Named moves come first, each a turn or a mirror and shown by rows before and after it. Which of them, in which order, take the first row of each pair that follows to the second? Write the first one first, as in the answered first pair.
move vizim:
[-14   1 -18  13   1  15   1 -15  12 -11   7 -19  -2 -22  -9  16  13 -30
  15  46 -44   9   2   6   8   5]  ->  [-17  26 -22   0   6   2  -4 -11  12  -8   9 -17  11  -6  16  14  16 -20
   1  35 -54   7   8  -1   4 -13]
[-14  13 -68  15  -8  -3 -32 -36  13 -33  37 -12  57   2  24 -45 -22 -28
 -24  11 -22   5  51 -20  10 -50]  ->  [  9 -37 -63  40 -23  20 -24 -39   7 -37  29 -21  20 -34 -33 -39 -31 -51
   0  34  -8  13  45 -11  14  -4]
[-11  -1 -20   5  30  18 -13 -26  -9   0  32  -2  23  -2  12  -3   3 -12
 -20  -7 -25  -9   8 -13 -10 -35]  ->  [  5 -28 -18  19  20  34  -7 -28 -14  -2  27  -9   5 -23 -22  -3  -3 -28
  -6   6 -16  -3  14  -4  -6  -9]
move kufi:
[ 16  -6  38   9  15 -10  12   4   5  -3  -4  17 -12  11  -9 -21   2   0
 -17  -9  10  16  20 -23  -9  29]  ->  [  9  15  43   0  22 -11  19   8   8  -7   3  19  -9  12  -5 -10   4   2
 -13  -7   4  10   6 -22  -6  36]
[  3   2 -16   4 -36 -27 -12  -3   0   0 -19  22  28   2  -9 -39 -14  10
 -14   5 -19  34  39 -10   4 -19]  ->  [-20  48  -1 -12 -15 -36  -4   0   2 -14  -4  23  41   3   6 -18 -18  23
  -7   7 -30  18  -4  -9  14  -5]
[-25  27  46 -15  52   6   9  -5  16   1  10   9  17   7  47  18   3  18
  34  13   9   1 -37  20  11  22]  ->  [ 22 -64  20  15  15  22  -5 -13  12  29 -17  17  -4   5  10 -28  12  -9
  16  12  29  21  46  22  -6  -7]
move gego:
[  4  -1  -3  -5  22  16  -3   5  -3   2 -22  11  -6   2  28  23  13  -2
   7  -5  26 -13 -23  15   6 -21]  ->  [  2 -20 -26  14  18  17  -7 -13  -2   4 -11   6   6  -8  21  15  13 -10
 -18 -10  -4 -10  13   9  -5 -35]
[ -2 -10  23  -5  11 -20  23  34  -2  10 -33  -9   1  25   8   9  25  12
 -35  -3  10   3  54  -2 -19 -43]  ->  [ -2 -19  36   4  22 -19  41  33   2   9 -24 -26 -13   7 -11  31  19   1
 -35  -6   0  -8  34  -4 -33  -9]
[ 10 -30  -2  23  -3  -9   8  -5  17  20  -9 -15 -17 -11 -30  15   4 -13
 -19 -32 -20   3  27 -10 -39  16]  ->  [ 15  11  27 -16   3  -7   4  17  12  14 -43  19 -23  18   3  12   6  16
  23 -18  37   1 -19   7   4  17]
[  6 -16  16  19  -1  -8   4  11  -2  -8   6 -22   1  -6 -21  20  -9  -3
 -17  -1 -27 -18 -10   6 -21  17]  ->  [  7  12  25  -7  -4  -9 -12  29  -3 -11 -13   8  13  22  10   2   0  20
   2   7   9  -8 -23  19   8  -7]
move Muvo:
[  5   7  14  -6   6 -10  13  13  16  11  -7  -8 -15   9   0  11  -2   4
   0 -21  10 -13 -11  -8 -15   8]  ->  [ -1  -8   0  14   1  -2   9  -3  12   2  10 -19  -7 -11 -17  12 -10  -2
 -11 -11 -19  -9   2 -14 -18   8]
[-27   7  14  21  34   3   7  -2  -6  -9  32   9  23  -4   5   5 -13 -31
 -17 -13   1   0 -42   2   0   7]  ->  [-14 -20   0  32  31  15  -1 -12 -11  -8  33  16  22  -9  -1  -8  -9 -41
 -18  -6   4   6 -20   7   2  -8]
[ -7  -7  18   1   1   2   0   4   9  -2  51 -27  -1   1 -23 -13  15 -27
  -9  12 -20  22 -14 -15  23  23]  ->  [  9 -34  14   3   3  18 -11  12   2   1  39  -9  -6  12 -14 -31  28 -29
  -6  13  12  25   8  -3  31  -2]
move sadul:
[ 12 -18   4 -12  24  23  39  14 -19  12  -7  25 -10  36  24  12  14 -11
   5 -16  88 -41 -13  29  17   7]  ->  [  7   8  18   0 -32  -3  53  12 -11  -1  -6   1 -20   1 -34  20 -15  -2
  18  -1  46 -13 -45  -3  34  70]
[ 21 -25  27  -7 -75 -15 -12   9 -20   3 -50  36   0  29 -18 -30  11  10
  24  24  24  14  41 -21  73  11]  ->  [ 27 -36  31 -14 -39   1 -14  14 -28   7 -48  44   2  42  14 -28  25   4
  18  16  52  -2  47 -11  60 -17]
[ 11   7 -12  -2 -24 -20 -44   6   1  21 -43  38  15  48   1 -45  -7   9
  -6   8  11  28  39 -22  33 -37]  ->  [ 22 -23  22 -10  33   5 -18  21   0  32 -47  36 -16  52  25 -21   9  -5
   7  -7  61  -9  22   5   3 -31]

Between the rows of a pair lie 2 to 4 moves.
[  4   3 -12 -24  -9 -29  -9   6  16  24 -31  16  14  42  33 -30  14  17
 -29 -41  18   2  49 -22 -18 -54]  ->  [-42  41 -27  -2  10 -13   1 -37   6 -28  42 -19  42 -21  13   8  -7   7
 -25  -1 -64  -6   2 -27   0  -4]	vizim then kufi then Muvo then vizim
[-10  28  30 -17  33   6   9   8  -2  -8   6   0 -12  -6  13  40   4   2
  13  -4  15 -17 -35  19   3  23]  ->  [  4  26   2  -6 -46 -36 -17  -1   8   2 -28  12   7  10 -19 -10  -6  10
  -5   0  -6  31  18 -16  21  -4]	kufi then Muvo then sadul then gego
[ 10  21  33 -19   5 -22   9  27  -7  -9 -48 -10   0  20  16 -11  21  24
  36 -18  77  14 -29  -1  27  -4]  ->  [ -1  -4  29   9  44 -14  44  14   7  -4   1 -60 -14 -24  -9  37   9 -11
   2 -43  16 -15 -29 -16 -33  30]	gego then sadul then gego then Muvo
[ 21 -16 -17  -8  10  12 -15 -15  -5  -3 -27  27  -8  14  39 -12  12   3
   7  -9  18   1  12  -3 -14 -47]  ->  [ 32 -39 -14  14  10  37  -5 -28 -11 -22 -11  17 -24 -28  -6   5   1 -16
  34  20  11   7  -6   9  -2  -2]	kufi then Muvo then vizim then Muvo
[-22   8 -26  10 -19 -18  -5 -26   8   1  24 -20  21 -29   4  -9  -7 -10
 -31  -9 -60   5  20 -18 -15  -6]  ->  [-23  29 -31   3 -27 -21 -22 -20   4 -10  19  -3  36 -15  19 -27  -4   2
 -14   8 -44  18  18 -11  16 -21]	vizim then kufi then gego then gego
[-11  -6   1  21 -40   0 -15 -14   2 -24  23 -29   1 -30 -22   2 -52  30
  10   5 -55  20 -34 -42 -16  36]  ->  [  2  -7  -5 -12 -34 -10 -46  11  -1   1 -22  17  10  42  48 -41 -22  51
  -3 -19   9  22  12 -29 -15 -50]	Muvo then vizim then Muvo then kufi
[ 25 -39  -4   8  -1  23 -11  10 -17  -1 -22  17 -22   6  -6 -25   9  -4
  22  20  48  11  28  24  21 -15]  ->  [-11  18   4   0  22  34 -11  -3 -24 -30  17  13   4 -10   7  -3  -1   7
  38  41  15  -4 -22  31  44   2]	gego then kufi then Muvo then gego
